(in the rows, 128 means zero)
Named turns come first, each shown by rows before and after it. Which turns, in which order, take the first row of each pair that follows to the second? Write the first one first, as in the answered first pair.
K_284:
[ 70 103 126  96 107 131 143 123 103] => [ 76  89  95 118 106 134 135 113 108]
[119 148 126 140 150 158  89 108 131] => [127 145 129 140 152 161  85 110 128]
[106 143 150 111 124 112 138 132 137] => [ 91 132 137 119 124 116 138 121 139]
K_385:
[151 139 145 120 125 133 134 145 102] => [161 130 122 150 130 133 123 138 112]
[157 122 125 100 111 126 125 178 106] => [164 103  89 141 121 126 113 153 134]
[156 149 122 109 155  79 178 175 123] => [165 135  82 154 154  81 166 144 144]
[168 152 136 125 142 125 124 150 116] => [167 145 113 153 143 117 104 132 133]
K_136:
[141 101 116 120 128 143 113 113  68] => [123 136 166 142 127 156  96  80 116]
[127 150 129 105 135  93 149 142 116] => [163 145 125 110 131 129 125 155  95]
[160 126 124  87 135  97 165 178 101] => [198 139 151 120 132 168 115 158 105]
[110  97 108 143 125 123 135 118 133] => [126  90 105 152 127 139 123 117 134]
Now pairs of rows:
Between the rows of a pair lie 2 to 3 turns.
[ 82 129 118 150 133  91 155  94 179] => [165 108  61 136 131 103 161 153 104]
K_136, K_284
[123 117 138 108 132 129 141 157  85] => [100 123 145 102 130 112 145 149 107]
K_136, K_136, K_136
[134 163 161 143 140 106 128 129 168] => [166 152 159 156 140 138 107 132 155]
K_136, K_136, K_136
[195 129 102 180 152 110 127 122 165] => [180 164 149 118 153  81 167 161 147]
K_284, K_284, K_136
[102 115 121 151 128 147 104  90 154] => [103 116 116 158 131 111 124  99 169]
K_284, K_136
[125  98  85 133 116 105 138 138 145] => [166 113 114 140 119 142 112 154 128]
K_136, K_284
[ 98 152 174  97 109 121 133 130 137] => [112 104  87 159 115 128 105 101 147]
K_284, K_284, K_284
[134  91  41 124 131 145 122 125 104] => [171 141 104 149 135 189  70 117 143]
K_136, K_284
[163 131  96 128 137 121 143 150 125] => [157 149 138 110 131 139 137 161 114]
K_284, K_284, K_136
[161 114  84 173 131 160  91 114 130] => [ 94 108  83 143 138  78 152 112 154]
K_136, K_136
[166 165 162 119 143 146 134 176 121] => [ 99 171 180 102 127 127 157 152 154]
K_136, K_284
[186 121  63 161 127 113 172 107 135] => [156 170 153 100 127  94 200 138 124]
K_284, K_284, K_284
[129 164 162 131 150 104 138 167 119] => [109 116 104 124 139 108 149 163  78]
K_284, K_284, K_136
[129 164 165  86 125 104 151 160 103] => [ 53 132 133 102 115 105 147 107 130]
K_284, K_284
[ 91 179 199 125 133 109 131 116 153] => [179 127 120 119 128 156 118 173  58]
K_136, K_136
[129  90  41 150 115 156 105 140  93] => [150 148 115 182 118 192  71 115 140]
K_136, K_284
[109 101  90 122 111 157  96 127 100] => [122 149 154 136 120 161  83 115 144]
K_284, K_284, K_136
[168 152 169 135 112 148 121 154 108] => [113 118 122 107 111  93 170 155 102]
K_136, K_284, K_136
[104 147 111 114 142  50 183 117 154] => [107 182 158 142 139  87 137  90 197]
K_136, K_136, K_136
[143 107  78 178 130 143 122 126 134] => [122 144 114 178 134 109 140 122 178]
K_136, K_284, K_136
[137 147 189 110 107 187  95 169  90] => [ 77 135 159  69 110 107 163 186  86]
K_136, K_136
[158 177 141 161 148  94 148 143 183] => [187 175 151 129 147 107 146 177 133]
K_136, K_136, K_284
[132 135 149  94 112 142  99 143 119] => [118 132 138 133 128 117  97 113 164]
K_385, K_385, K_136
[142 130 157 107  88 150 134 144  81] => [ 95 135 178 119  85 149 129 106 118]
K_136, K_284
[157 138 141 110 133 129 132 150 105] => [ 99 142 161 117 122 133 124 117 136]
K_136, K_284, K_284
[ 74 125 153 115 116 116 154 141 125] => [112 107 138 154 113 178 106 119 114]
K_284, K_136, K_136
[112 120 142  92 128 132 137 146  85] => [ 80 124 158 121 123 147 119 109 127]
K_136, K_136, K_284
[137 173 177 108 138 123 125 147 131] => [108 131 129  88 130  98 156 156  97]
K_284, K_136
[ 88 114 117 141 130 144 104  81 128] => [133 104  86 143 134 147 116 109  95]
K_136, K_136, K_284
[120 128 126 174 144 119 111 100 170] => [153  92  82 163 143 116 120 127 118]
K_136, K_136
[159 116  89 167 154 109 142 126 164] => [153 156 158 122 153 103 166 159 152]
K_284, K_284, K_284
